[[137 103 120 131 130]
 [128 143 122 139 135]
 [139 115 125 126 128]
 [122 123 136 129 135]
 [130 110 129 139 129]
 [118 125 122 121 140]
 [143 132 141 140 128]]
=>
[[143 118 130 122 139 128 137]
 [132 125 110 123 115 143 103]
 [141 122 129 136 125 122 120]
 [140 121 139 129 126 139 131]
 [128 140 129 135 128 135 130]]

[[100 131 134 132 121 127 130 145 125]
 [117 126 121 129 136 124 126 119 129]
 [131 127 127 142 130 141 118 142 127]
 [152 126 120 123 124 122 127 133 122]
 [133 122 129 120 133 131 124 128 124]
 [120 127 137 147 133 128 131 129 128]]
=>
[[120 133 152 131 117 100]
 [127 122 126 127 126 131]
 [137 129 120 127 121 134]
 [147 120 123 142 129 132]
 [133 133 124 130 136 121]
 [128 131 122 141 124 127]
 [131 124 127 118 126 130]
 [129 128 133 142 119 145]
 [128 124 122 127 129 125]]

[[151 121 133 131 130 137 122 137]
 [126 129 127 125 130 122 136 123]]
=>
[[126 151]
 [129 121]
 [127 133]
 [125 131]
 [130 130]
 [122 137]
 [136 122]
 [123 137]]

[[129 129 146 103 130 123 138 130 134]
 [126 127 111 143 125 135 122 132 122]
 [132 127 148 109 135 118 137 120 133]
 [127 129 131 120 128 129 131 129 128]
 [125 129 113 142 123 136 121 133 123]
 [128 130 139 120 129 123 129 123 131]
 [126 129 129 129 126 128 128 130 130]
 [129 129 131 127 129 127 127 125 127]]
=>
[[129 126 128 125 127 132 126 129]
 [129 129 130 129 129 127 127 129]
 [131 129 139 113 131 148 111 146]
 [127 129 120 142 120 109 143 103]
 [129 126 129 123 128 135 125 130]
 [127 128 123 136 129 118 135 123]
 [127 128 129 121 131 137 122 138]
 [125 130 123 133 129 120 132 130]
 [127 130 131 123 128 133 122 134]]

[[132 128 116 115 129]
 [123 130 152 133 135]
 [120 117 146 132 123]
 [126 135 114 118 129]
 [130 129 146 140 135]
 [125 127 134 124 127]
 [127 127 115 118 124]
 [137 128 137 133 124]]
=>
[[137 127 125 130 126 120 123 132]
 [128 127 127 129 135 117 130 128]
 [137 115 134 146 114 146 152 116]
 [133 118 124 140 118 132 133 115]
 [124 124 127 135 129 123 135 129]]

[[131 105]
 [131 105]
 [128 120]
 [131 105]
 [128 128]
 [127 135]
 [130 113]]
=>
[[130 127 128 131 128 131 131]
 [113 135 128 105 120 105 105]]

[[133 119 133 127 128 129 140 132 127 121 132 132 133 124 131]
 [124 139 141 142 120 121 134 133 121 125 115 120 130 124 135]
 [124 137 131 136 130 126 120 130 126 137 119 120 114 125 126]
 [117 124 132 126 137 101 118 119 126 125 139 151 120 132 123]
 [135 126 127 120 135 120 136 136 125 121 127 137 138 132 130]
 [126 131 128 123 140 125 127 126 149 114 142 129 129 126 125]]
=>
[[126 135 117 124 124 133]
 [131 126 124 137 139 119]
 [128 127 132 131 141 133]
 [123 120 126 136 142 127]
 [140 135 137 130 120 128]
 [125 120 101 126 121 129]
 [127 136 118 120 134 140]
 [126 136 119 130 133 132]
 [149 125 126 126 121 127]
 [114 121 125 137 125 121]
 [142 127 139 119 115 132]
 [129 137 151 120 120 132]
 [129 138 120 114 130 133]
 [126 132 132 125 124 124]
 [125 130 123 126 135 131]]

[[111 118 143 116 136 138 126 120 129 124 116 126 133 125 118]
 [139 101 131 139 123 126 138 145 131 122 124 129 132 141 121]]
=>
[[139 111]
 [101 118]
 [131 143]
 [139 116]
 [123 136]
 [126 138]
 [138 126]
 [145 120]
 [131 129]
 [122 124]
 [124 116]
 [129 126]
 [132 133]
 [141 125]
 [121 118]]
---
[[148 136 110 138]
 [122 124 138 117]
 [139 126 111 130]
 [107 111 131 103]
 [123 122 133 119]]
=>
[[136 110]
 [124 138]]

[[127 136 147]
 [151 126 137]
 [136 131 141]
 [136 119 110]
 [123 122 111]]
=>
[[136 147]
 [126 137]]

[[121 117 147 134 142]
 [124 130 138 123 134]
 [147 119 116 123 120]
 [132 128 105 137 147]]
=>
[[117 147]
 [130 138]]

[[ 98 131 137 133]
 [144 130 133 103]
 [125 145 155 122]]
=>
[[131 137]
 [130 133]]

[[131 117 158]
 [142 132 105]
 [120 152 138]
 [123 130 103]
 [118 155 134]]
=>
[[117 158]
 [132 105]]

[[107 113 135 123]
 [154 113 123 120]
 [153 113 109 131]
 [138 113 122 136]]
=>
[[113 135]
 [113 123]]
